In the data rows, 128 means zero.
Here are some points:
[ 52. 142. 126. 136. 208. 159.  54. 136.  71. 157. 119. 139. 171. 121.
   9. 172.]
[121. 116. 122. 183. 151.  72. 112. 166. 155.  93. 211. 121. 112. 174.
 247. 155.]
[116.  91. 111.  83.  63. 146. 187.  91. 168. 142.  98.  78. 181.  17.
 156.  40.]
[134. 124. 141. 119. 135.  88. 168. 148. 133. 156. 167. 123. 135. 134.
 146. 133.]
[ 87.  55. 108.  94. 125. 200. 100. 228. 114. 126. 142.  88. 117.   0.
 126. 136.]
[137.  86.  98.  70.  66. 116. 158. 133. 164. 107. 111. 122. 184.  51.
 164.  96.]
[119. 160. 133. 107. 103. 161. 102.  82.  93. 130. 116. 157. 171. 141.
  24. 167.]
[113. 175. 126. 177. 168. 143.  46. 125. 129. 115. 122. 165.  81. 224.
  30. 154.]
[159. 120.  79. 142.  96. 139. 144. 215. 140. 104. 100. 129.  93.  91.
 171.  97.]
[ 99.  70.  94. 155. 134.  83.  46. 200. 159. 121. 255. 134.  78.  92.
 237. 137.]
[143. 185. 162. 194. 131. 120. 120.  51. 116. 112.  71. 187. 100. 255.
  93. 193.]
[109. 117. 152. 122. 129. 137. 148.  98.  97. 110. 115. 145. 122. 136.
  43. 143.]
[ 98.  98. 126. 139. 117. 112. 110. 159. 190. 134. 254. 133.  87. 188.
 172. 125.]
[164. 114.  77.  31.   0. 154. 157.  15. 208. 184. 132. 194. 247. 102.
 116.   9.]
[ 67. 143. 134. 113. 235. 173.  81.  94.  85. 176. 102. 124. 184. 158.
  63. 155.]
[107.  74.  76. 143. 151. 117. 128. 229. 201. 133. 183. 119.  43. 126.
 208.  59.]
[117. 123. 152. 146. 137. 147. 133. 126. 106. 168. 111. 132. 154. 149.
  56. 185.]
[ 50. 133. 161. 140. 122. 146. 106. 175. 116. 168. 123. 170.  56. 166.
  62. 198.]
[ 69. 173. 157. 144. 223. 173.  78. 168.  52. 183.  87. 118. 128. 141.
  88. 202.]
[136. 125.  98.  79. 145.  96. 137. 166. 153. 104. 112.  88. 145.  57.
 203. 105.]
[217. 134.  92. 181. 184.  77. 120. 171. 149.  84. 151.  87. 106. 172.
 255. 100.]
[133. 147. 186. 123. 255.  61. 113.  67. 126.  96. 209. 100. 108. 214.
 172. 132.]
[189.  88. 110. 166. 156.  68. 116. 219. 187. 136. 255.  43. 113. 138.
 255. 126.]
[178. 132. 104.  61.  52. 116. 186.  93. 125. 123.  98. 129. 170.  21.
 143.  45.]
[140. 102.  38.  99. 137. 206. 115. 240. 145.  82.  67.  99. 105.   0.
 150.  53.]
[ 86. 122. 177. 142. 248.  85. 110. 186. 119. 108. 216.  80.  70. 160.
 183. 152.]
[133. 134. 186. 123. 133. 153. 155. 211.  40. 175.  88.  84. 183.  19.
 120. 195.]
Then 38 other points, each followed by its number:
[120.  95. 100. 148. 131. 102. 128. 175. 165.  96. 166. 105. 108. 125.
 186. 116.] 0
[102. 170. 143. 164. 170. 150.  55. 178. 136. 130. 186. 193.  55. 177.
  26. 152.] 1
[132. 142.  88. 117.  70. 198. 137. 145.  64. 136.  16. 114. 130.   4.
  70. 100.] 2
[ 84. 155. 169. 159. 210. 127.  68. 126.  64. 162. 107. 125.  92. 176.
  77. 208.] 3
[108.  71. 108. 118. 164.  87. 114. 128. 149. 157. 222. 124. 121. 135.
 156. 154.] 4
[ 96. 134. 207. 125. 135.  77. 118.  75. 161. 124. 148. 162. 114. 228.
 117.  82.] 5
[156. 164. 140. 164. 131. 135. 125. 111.  94. 144.  95. 188.  82. 199.
 105. 149.] 6
[145.  95. 124. 146. 106.  94. 128. 149. 152. 154. 182.  89. 161. 109.
 218. 110.] 7
[ 95. 152. 178. 104. 196. 135. 126. 133.  92. 120. 144.  87. 142. 121.
  38. 150.] 8
[ 99.  96. 159.  43.  93. 163. 177. 112. 120. 162.  94. 134. 134.  29.
  84. 121.] 9
[127. 155. 148. 104. 139. 193.  93. 125. 172.  72. 107. 128.  94. 153.
 100. 153.] 10
[ 66. 144. 209. 113. 226. 108. 116. 104.  88. 112. 196.  89.  98. 154.
  59. 198.] 11
[ 84. 166. 134. 179. 180. 128.  86. 152. 104. 139.  77. 169.  77. 188.
 125. 163.] 12
[215. 181. 129. 135.  30. 149. 200.  28. 151. 133.  43. 145. 173. 177.
 113. 106.] 13
[106. 113. 108. 196. 109. 135. 113. 154. 162. 152. 177. 154.  78. 212.
 116. 180.] 14
[110. 156. 151. 172. 165. 130.  71. 127. 127.  98. 106. 209.  57. 232.
  21. 141.] 15
[153. 153. 130. 173. 136. 115. 118. 132. 119. 126. 102. 144. 119. 195.
 127. 147.] 16
[137. 144. 204. 123. 155. 113. 142. 155. 112.  71. 107. 112. 116. 134.
 125. 169.] 17
[ 54. 140. 167. 140. 180. 169. 123. 145. 111. 124.  48. 189.  79. 113.
   0. 169.] 18
[113.  74. 101.  45. 107.  74. 182. 121. 147. 176. 135.  85. 178.  46.
 150.  79.] 19
[125. 120. 160. 156. 136. 125. 142. 171. 126. 149. 152. 123. 123. 159.
 205. 187.] 20
[149. 131.  70. 100.  89. 192. 162. 160. 119. 135.  19. 127. 148.  15.
 129. 111.] 21
[108. 123. 116. 117.  73. 192. 155. 154. 112. 133.  93. 115. 138.  61.
  91. 113.] 22
[141. 128. 177. 104. 128. 129. 139.  47. 140. 148. 133. 164. 125. 159.
 107. 125.] 23
[123. 117. 144.  75.  71. 129. 204.  89. 115. 162. 157. 133. 179. 142.
 184. 177.] 24
[ 82. 130. 180. 143. 115.  96. 118.  57. 176. 147. 182. 153. 114. 251.
 164. 152.] 25
[212. 238. 189. 122.   0. 192. 242.   0.  65. 159.   0. 196. 207. 225.
   0. 139.] 26
[127. 169. 159. 148. 152. 119. 104.  89. 107. 148.  39. 112. 173. 116.
  63. 153.] 27
[160.  93.  85.  68.  62. 141. 141. 107. 134. 100.  97.  98. 194.  30.
 145.  92.] 28
[156. 134. 149. 129. 116. 109. 142.  64. 123. 134.  82. 126. 158. 200.
 124. 116.] 29
[192. 154.  98. 142.  89.  92. 114.  80. 157. 101. 145. 125. 172. 141.
 240.  69.] 30
[138. 137.  93. 123. 106. 176. 115. 176.  63. 141.  35.  92. 147.  33.
 135. 107.] 31
[149. 152. 114. 178. 111. 126. 136. 166. 155.  75. 137. 162.  83. 188.
 165. 113.] 32
[142. 129. 111.  73. 117. 110. 161. 144. 160. 129. 115. 135. 106.  97.
 169.  57.] 33
[146. 117.  91. 113.  82. 225. 163. 139.  93. 144.  53. 114. 136.  23.
 118.  77.] 34
[146. 153. 151. 135. 146. 141.  91. 123.  67. 127.  88. 140. 148. 129.
  63. 168.] 35
[159. 114.  85.  75.  63. 189. 148. 157. 111.  88.   0. 117. 158.   0.
 125.  70.] 36
[ 91.  99. 130. 110. 133. 142. 107. 184.  85. 135. 118. 111.  97.  84.
 115. 205.] 37
Which of these numbered points is nearest to each point below, looking only along the 4 directions in which the first points spread most? Its number follows each.
[131.  87.  78.  98.  75. 141. 106. 126. 184. 113. 199. 143. 130.  70.
 115.  64.] > 33
[ 73. 115. 136.  75. 109. 124. 147.  59. 113. 146. 141. 163. 141. 163.
  64. 119.] > 23
[135. 130. 146. 124. 141.  98. 156.  73.  61. 105. 168.  92. 170. 141.
 135. 190.] > 17
[154. 174. 128.  96. 140. 193. 132. 164.  39.  60.   0.  99. 157.   0.
   0.  86.] > 2
[217. 142.  66. 161.  99. 121. 104.  66. 149. 117. 100. 103. 217. 178.
 227.  62.] > 30
[169. 112. 106. 139. 111. 104. 182. 121. 158. 132. 168. 125. 120. 102.
 213.  91.] > 7
[167. 132. 146. 130.  85. 108. 220. 104. 135. 165.  95. 122. 150. 141.
 128. 147.] > 24
[124. 117.  87. 121.  85. 152. 145. 121. 168. 117. 117.  83. 123. 150.
 182.  99.] > 33
[142. 124. 117. 115. 140. 182. 120. 153.  57. 161.  91.  78. 186.  22.
  67. 191.] > 31
[107. 154. 118. 159. 105. 118.  90. 135. 142. 130. 125. 169. 111. 166.
 153.  83.] > 32
[125. 139. 141. 141.  99. 168. 119. 110.  99. 119. 115. 126. 157. 134.
  77. 161.] > 35
[122. 104. 118. 137. 142. 137.  94. 137. 124. 128. 162. 133.  76.  98.
  81. 139.] > 10
[167.  88.  91. 119. 169.  98. 108.  92. 194. 103. 182. 151. 109. 143.
  51.  76.] > 32
[101.  87. 139. 109. 157. 117. 114. 120. 170. 112. 181. 102.  66. 137.
 177. 139.] > 4
[ 95. 145. 151. 139. 167. 148. 126. 142.  66. 141.  92. 138. 147. 117.
  65. 178.] > 35
[161.  98.  72. 121.  65. 167. 109. 165. 114. 151.  92. 112. 173.  24.
 140. 112.] > 21
[167. 147. 160.  82.  98. 158. 149. 105. 104. 101.  15. 124. 155.  86.
  53.  92.] > 9
[131. 156. 186. 163. 152.  76. 155.  70. 144. 119. 178. 163.  78. 255.
 129. 118.] > 25
[ 93.  79. 116. 132. 194.  89.  76. 140.  74. 173. 223.  72. 163. 103.
 180. 195.] > 20
[129. 150. 168. 144. 147.  90. 145.  78. 146. 123. 153. 131. 145. 166.
 119. 131.] > 29
